A single turn carries every row of the set below to another of its rows. Some are shown first; where does it send the rows asked next?
Z_150: [ 42  34 -16 -45  18 -17   3 -25  30  23  16  27  36 -35 -20  10  -8  23
   0  16  -5]
Z_72: [ 46  14 -28   8  -1 -52  -9  -5  17  28  -6  28  46 -22 -22  27 -36   4
  26 -13  -5]
Z_76: [-10 -31   7 -20  30 -39   8 -11 -34 -26  23  34  17  33 -32 -10 -22   2
  -4 -13 -33]
Z_821: [ 21  19 -10  17 -11 -55  -6  15  33   7 -14  34  46 -20 -13  21 -25   7
   9 -51  14]
Z_270: [ 37  34 -10 -35  20 -17  13   8  41  -4   2  34  33 -34 -13   8   1  18
 -28 -32  14]
Z_338: [ 23   5 -28 -25  -7 -11  -4 -41  30  23  -1   1   9 -35   2  38 -18  -5
  17  -2  -1]
Z_620: [-23 -17  14 -21  26 -36   3 -26 -25 -26  31  31  19  41 -25  -8 -13   7
  -5  -7 -37]
Z_260: [-28 -26  18 -17  23 -41   7  -7 -26 -32  22  35  18  35 -28 -14 -16   5
  -7 -24 -25]
Z_341: [-27 -25  17 -21  21 -41   3 -21 -30 -21  28  32  19  34 -30 -13 -19   8
   5  -7 -31]
Z_392: [-13  13  -2 -18 -26 -15  -5 -34  48   8  -3   4  12 -31  12  30  -7   3
  10 -28  16]
Z_647: [-25 -17  15 -19  27 -36   6 -16 -23 -34  27  33  18  42 -23  -9 -10   5
 -13 -21 -32]
Z_860: [ 25   3 -27 -17  -3 -11   5  -9  37   0 -11   8   5 -33   6  38 -12 -11
  -8 -42  12]
Z_654: [-11 -20   7 -21  33 -35   7 -17 -29 -31  28  32  17  41 -26  -7 -14   3
 -12 -13 -37]
Z_334: [ -4  45  15 -37  -4 -22   1 -22  50  10  14  29  40 -32  -8   1   6  33
  -5 -11  15]
Z_390: [  1  26   2  10 -25 -57 -16 -18  33  28  -2  27  51 -19 -13  17 -26  17
  35 -16   6]

Z_860 turns into Z_392
Z_334 turns into Z_150
Where do these go?
Z_390 turns into Z_72
Z_76 turns into Z_260
Z_647 turns into Z_620

A single turn carries every row of the set below to another of its rows. Some are shown first; where does it send the rows asked next?
Z_911: [ 33 -14 -32 -43 -36 -16  -1 -11   4 -49   1  10  22  -8  16  35 -55  -5]
Z_505: [ 11  13  -6 -21 -61 -14 -10 -33  19  15  15  33  -7 -17   4   8 -38 -28]
Z_915: [-11 -36  34 -14 -30   2  -8  21   3 -19  10  29  17  22   8  53 -24  14]
Z_683: [-16 -27 -20  -2 -42 -19  -4  39 -16   5 -31  33   8   5   0   6 -24  22]
Z_625: [ -6 -10 -15   0 -30 -18 -18  35 -27   3 -36  29  23   2  -6   4 -30  36]
Z_890: [-14 -24 -16   0 -34 -16   6  42 -22  10 -34  25   6   9  -8  10 -35  10]
Z_512: [-14  16 -14  -3 -33   0  28 -16 -57 -18  32   5   8   7  19   2 -76  34]
Z_418: [ 32   2 -25 -27 -24 -17 -10 -12   7 -47  14   4  20  -5   4  33 -62 -20]
Z_802: [-50 -14 -20 -19 -31 -24  15  19 -11   1  -7  26   3  22  -2  16 -60 -21]
Z_592: [-12 -18  24  12 -44  -2 -10  32   4   1   3  30   7  24   4  40 -30 -18]
Z_422: [ -5 -14  20   2 -22  39  38 -23 -24 -17   3  50   6   1   1  14 -14  25]
Z_652: [  1 -10  19   7 -54  22 -13   7  10  -4  13  56   6  12  -1 -23 -24   4]
Z_234: [ 16  28   8 -38 -22  -4 -24 -22  21 -16  45  40  27 -12  11   5 -57   3]
Z_71: [-18 -25 -12   1 -29 -17  -8  41 -18   7 -29  21  21   7  -9   3 -27  24]
Z_383: [ -2  35   2  -8 -29  10  46 -12 -30  32  -8  28  20 -10  17  37 -26  22]
Z_78: [-10   9  -9   2 -31   2  38 -28 -46  -7  26   7  13   0  29  -1 -72  44]
Z_129: [-13  18 -15  -3 -55  16  44 -27 -20  27  15  43  13  -4  28  15 -21  27]
Z_871: [ 34  -2 -26 -39 -22 -23  -2 -18  17 -45   5   8  25  -1   5  28 -60  -8]
Z_953: [ 37  38   6  -9  12 -23  -7  -4  -5 -10   5   5  32  -7   8  27 -49  11]
Z_925: [  9  20  21  24 -54  -5  15 -21 -16  -1  45  17  11  -2  33   8 -12  -2]
Z_169: [ 36  -2 -15 -31 -16 -26 -19 -16   6 -42  17   2  25  -5   2  34 -58  -4]
Z_253: [-24  27  -7 -48 -13  -5  -4 -21  11 -23  32  53  26 -11   7   8 -69  -2]
Z_932: [  0 -36  -6 -26 -36  25  26 -28 -16 -11  13  30  32   2  31  11 -35  58]
Z_811: [-11   7 -15  -7 -37   3  37 -30 -46 -14  24  23  27   0  31 -11 -63  49]
Z_362: [  9  38  22 -33  -6 -32  19 -21 -10 -19  27  27  19 -26  19  12 -16  -5]
Z_972: [ -2  16  -4  -3 -40   4  26 -28 -51  -7  28  12  22   2  24  -9 -66  51]
Z_705: [-34 -21  33 -31 -38 -15 -11 -13  -7   1 -12  36   7  -5 -15  20 -50 -25]

Z_592 turns into Z_234
Z_512 turns into Z_625
Where do these go?
Z_683 turns into Z_418
Z_253 turns into Z_383
Z_362 turns into Z_422
Z_925 turns into Z_652
Z_78 turns into Z_71
Z_811 turns into Z_890
Z_953 turns into Z_932

A single turn carries every row of the set below to another of its rows. Some are shown first; where does it send the rows asked next?
Z_970: [ 10   3  45   3  -4  19  50  35 -11  13  37 -44  16 -28  18 -54   0  23
 -39  -7]
Z_775: [ 35   5  50   1 -17  35  18  -4  21  25  37  -3  38 -15  -5 -66 -15 -50
 -28  -9]
Z_40: [  0  12  32  56 -21  49  45  26 -30  40  33 -39 -11  13  -7 -17   1  -9
  -2   6]
Z_605: [-20  23  48  28 -15  79   8  46 -10   8  55 -13  25 -38   7 -20 -19 -14
 -38 -37]
Z_326: [  8  13  55 -17   0  41   0  32 -23  59  23  -2   5 -38 -13  -1   7 -17
 -11  12]
Z_82: [-14  25   5  32 -56  68  20  57 -18   8  32   5  25 -44 -33 -20  10 -11
 -28   8]
Z_709: [  5   8 -12  31   1  22  76  36  -5  25  17 -10  25 -36 -27 -71  -9 -29
 -24   5]
Z_898: [-27   4  40  23   9  49   3  14 -15  42  31   2   8 -21 -29 -43 -12 -58
  21 -36]
Z_786: [  5 -22  32   7 -13  -6  19  46  20  50  48 -12   8  15 -16 -46   5 -27
  -1   7]
Z_157: [ -1  18 -10  40  -9  78  10  52 -19  -5  32  -2  20 -40 -17 -30   6  -7
 -27  12]
Z_570: [-14   1  20  36 -23  50  42  28 -34  44  32 -38 -21  10  -6 -11   5  -5
   7  -5]
Z_105: [ 12   4  14  20 -38  65  22  42  22   7  66   0  53 -46  -8 -54  -6   2
 -23  11]
Z_467: [  5 -13  36  15  -2 -12  19  58  21  45  59 -10  10  -2 -11 -36  -4 -33
 -10   9]
Z_971: [-32  32  -7   1 -13  12   9  14  -2  30  27 -14  25 -37 -18 -11  18 -52
   5 -34]
Z_56: [ 23  11  50  13 -36  33   3  48   6 -19  22 -20   5 -10  -7 -11  14 -20
  -2 -25]
Z_437: [-31   1   7  20  15   9  68  27 -20  12  21  -2  13 -29 -34 -55 -13 -35
 -33   9]
Z_108: [ 25  19  45  10 -26  30  13  39  -6 -25  28 -18  -4 -19   6  -6   6 -26
  11 -21]
Z_448: [-10  40  -4  -9 -29  46  50  10  -1  16  32  -7  34  32  20 -38   4 -15
 -15  -9]
Z_841: [-51  13  10  23 -13  35  58  15 -13  41  46 -23  23 -65 -25 -20 -10 -25
   0 -29]
Z_294: [ -6  36 -22  -9 -56  43  57  11 -14  19  39 -16  25  -8  17 -41   6  -9
   3  -9]
Z_567: [ -4  14  53   1   2  12  44  26 -19  22  46 -39  19 -21  21 -61   0  23
 -20  -4]
Z_361: [ -7  15  -4 -13 -15  45  57   4  19  56  37  11  30  -4  -2 -26  -7 -40
  25 -15]
Z_524: [-36  38  10 -12 -18  16  28  53  -5  27  24  -2  28 -39 -31 -18  -5 -55
  -2 -42]
Z_894: [  7   4  47 -26  11  39   8  41 -28  57  18 -18   0 -44 -18  -9  -3 -20
 -17  -3]
Z_262: [  2   8  37  13   9  65  57  36 -10   0  16   7  29 -59 -39 -45 -30 -29
 -21  -3]
Z_823: [ -2  24  29 -17 -36  38  -8  33 -13  25  54 -14  49  -9 -32 -61 -14 -35
 -43  20]
Z_662: [ -1 -23  11   8  -2  47  59   3 -19  33  56   2  -3 -46  10 -44 -26 -21
 -29  17]
Z_452: [ -3  31  28 -20 -23  44  14  46 -10  44  32   2  54  -2 -33 -84 -12 -27
 -17   7]
Z_532: [-36  -1  22  32 -46  38  43   6  19  19  59  14  12   0  21 -19  12  -9
 -11 -18]
Z_373: [-15  28  43   3 -62  57  25  23   7  17  56 -11  48  16 -28 -47 -21 -37
   3 -16]

Z_709 turns into Z_294
Z_56 turns into Z_894
Where do these go?
Z_262 turns into Z_361
Z_898 turns into Z_775
Z_437 turns into Z_448
Z_567 turns into Z_40

A single turn carries every row of the set below to another of its rows. Some are shown first; where does it send the rows asked next?
Z_719: [-46   4  17   6 -25  28  -3 -26 -10  15 -35   8  -5 -17]
Z_607: [ 16  -1 -21  30 -26  16  11  13 -17  24  -1  -7 -13  14]
Z_554: [  7 -15 -12  -5 -19  33 -19 -44   0  -2  -2  37  13 -13]
Z_803: [  5 -16   4  23 -16  57  34  -2 -19 -13   2  22 -11 -14]
Z_360: [ 18  15  21 -21 -18  16  16  30   4  -9  31  14  29   6]
Z_861: [ -7  -4  14 -16  18  18  -8  -9   0 -25   5   9  42 -28]
Z_534: [-57   2   9  14 -25  29  20   0  -6  38   2  18  11   4]
Z_433: [ -8   6  -8   7  -7  -1 -20  -9 -10  15 -33 -18 -24  -1]
Z_519: [-25   7  11  -3  -9   1  11 -29   7   8  46  18  41  -1]
Z_460: [-53   6   7 -29   5  38  15  -5  44 -19  16  12  -2   7]
Z_632: [  7  -8   6   8 -32  29 -11  -4  28 -31 -37  -9   8   3]
Z_945: [ 17  22 -15  10  -4  23 -10   8 -28   5  29  -3 -14  -5]
Z_795: [ 20  19  24 -13  -8 -23  -2  -7  23  -7  10  12  18  29]
Z_755: [-12   5 -32  -6  -5  21  46 -27 -17 -19   6  22   5  27]
Z_671: [-11   5  29  -7  30  32 -22 -18  -2 -23  19  25 -15 -15]
Z_926: [-27 -15   8  -5 -48   8   2  28  17   0   6 -25 -15  21]
Z_478: [-29  28  18  12  -8 -11 -24 -20  -2   8   1 -15 -23  18]
Z_816: [  7 -39  23 -12  11   7  19  10   8 -28 -11 -25  11   4]
Z_813: [ 11 -38   2  -5   9  47  29  20  29   2   0   7 -16  -7]
Z_887: [-21  -4   4  28 -43  49  25  -6 -18  23  -1  17   6  -3]
Z_224: [ -7   0   6  -9  -6  63  26 -11  40 -13  28   4  14  33]
Z_471: [ -5  -2 -13  31 -28  25  43  18   9  20 -10 -11   1  19]
Z_343: [-40  13  -5  12  -5  23  19 -10  -8 -35 -18  24  27  31]
Z_748: [ 22 -10  29   9  22  28   4 -10  15 -37   3  -8 -31  11]
Z_22: [-42 -11  40  23 -23  24  22 -27   5 -14 -26  10 -20   9]
Z_336: [ 16 -18  -6  -7  26  35  -8  -4  23  -6  24  11   1  49]
Z_86: [ 23   2 -18   7   7  21   3  -8  -2  14 -38 -19  -6   3]
Z_274: [-11   3 -14 -33   2  22  22 -10 -35  -6  12 -18  -9  37]
Z_395: [ 10  13  -5 -17  19  40 -24  13  24  12  16  -2   4 -19]
Z_182: [-32 -15  -5 -26  35   9 -16   2  27 -12  12  17 -16  23]
Z_741: [ -7 -18  41 -30  -3 -16  17 -26  16  -7  -9  29   0  15]
Z_582: [-38  19  30   9  -3  25   7  -9  10  -7  55  27 -13   1]
Z_462: [-11 -27  20   2 -15 -13  39 -11  15   6  33 -15   9  31]
Z_429: [ -7 -21  40 -38 -14  24  33  10  -2 -11  12  31  11  -8]
Z_788: [-39  10  10 -17   2  23  -5   8 -27 -22 -13 -14  14  41]
Z_527: [-31  20  19   0   1  17 -26 -21  43  31  19   9   8  14]
Z_687: [-28 -30  26  14 -10  23  26 -17  49  18   4  19 -11  26]
Z_868: [-30   4   4  -9  10  24 -21 -26 -18  32 -25   9   5 -11]
Z_455: [-24 -21  -8 -16 -35  12  -8 -11 -12  29  39  22 -14   7]
Z_93: [ -6   5  28  24 -11  19  32  -2  26 -18  38  -5 -28  28]

Z_343 turns into Z_755
Z_224 turns into Z_336
Where do these go?
Z_22 turns into Z_803
Z_471 turns into Z_86
Z_93 turns into Z_748
Z_360 turns into Z_795
Z_887 turns into Z_607
Z_395 turns into Z_527
Z_926 turns into Z_632
Z_816 turns into Z_861

A single turn carries every row of the set below to another of its rows. Some are shown first; where does it send the rows asked next?
Z_828: [-12   3 -16 -10  -9  19   7  31  -6  27  21  -5  16  17 -41 -11  -4 -13
 -34  41  30 -21   2  10]
Z_215: [ -5 -18 -13  -1  46  18   6 -11   2 -10  11   2 -12  -8   6  -2   5  24
  24 -18 -49  -5 -13 -13]
Z_439: [-34   0 -37  -7  -3  15   5   2 -35 -12 -25 -13  14   8 -23   7 -15   2
  -6  19  24  61 -10   7]
Z_543: [ -7 -22  -9  15 -20   3  -8   0 -15 -52 -13   8  -9 -18   4   3   8 -26
 -24 -53   7  11 -33   2]
Z_594: [-11  -5 -23  34   1  23   9 -10  19 -35 -11 -14  44  20 -10   6  13  -4
 -11  21 -10 -67 -15   8]
Z_864: [-13  -2 -53   1   3  17 -10  11  -6 -22  -3 -11  -3  14  32   1  11  20
  49 -10   8 -15 -28   0]
Z_778: [-17  -3 -26 -13  -3  35  -3  12 -18 -14 -17   8  27   5 -21  12   3   4
  -2  26   6  76  -7   1]
Z_845: [-11 -17  -3   1 -21   7  -2  13  -2 -43 -14  21  -8 -11   2   1  24 -31
 -20 -55   1  18 -33  -3]
Z_722: [  7   1  -1   7  -6  36   3   5  -8  10  22   3  19  -9 -23   2  -1  -1
 -49  62  14 -12  -9   2]
Z_562: [ -8 -14 -19 -17   7  29  -7  -2 -23 -12  -2   9  31   2 -41  10  -6  17
 -14   9 -11  66  16  -2]
Z_51: [ -9 -18  -1  -2   7  23  19  31  -3 -23 -23   8  22  26 -17 -13  13 -17
  -4  23 -43 -65 -21   7]
Z_903: [-28   3 -41   0  28   0  10 -22   4  -8   4 -17  -9   8  10   3   7  28
  29 -32  -8 -22 -11  -8]
Z_619: [  2  -5 -17  17  -5  33   0  26  -1  16  25 -12  22   3 -32  -6  -7 -16
 -35  57  30 -10  -9  11]
Z_243: [-19 -14 -11  24  23  19  23  11  28 -16 -12 -10  31  24 -30  -7  13 -22
  -6  14 -32 -60 -15   9]
Z_214: [ -4 -25  -9   8 -14  10 -11  14   9 -42   0  16   5  -8 -13   0  22 -28
 -16 -67  -1  17 -18  -1]
Z_155: [ -3  -9 -12   6 -15  25   7   7 -11 -41 -21   2  34  20   2   1  12   0
  -9  32 -23 -72 -22   6]
Z_598: [ -6   7   1 -20 -11  20  10  11 -15  22  18   9  16   6 -34  -3   1   4
 -51  47  13 -24   2  -1]
Z_19: [-26  -9 -31 -12   9   9   0 -12 -39 -10  -8 -13  16   7 -43   7 -25  14
 -17   2   8  51  15   4]
Z_536: [  0 -31 -13  22 -14   6 -16   1  -4 -50   2   3   1 -13  -9   0   6 -25
 -21 -62   5  10 -19   4]
Z_965: [ 10 -24 -25   2  19  35 -13  24  -7 -23   2   8  -5  -2  29  -5  12  17
  45   3 -31   2 -30  -5]

Z_543 turns into Z_536
Z_215 turns into Z_965
Where do these go?
Z_619 turns into Z_828
Z_439 turns into Z_19
Z_594 turns into Z_243

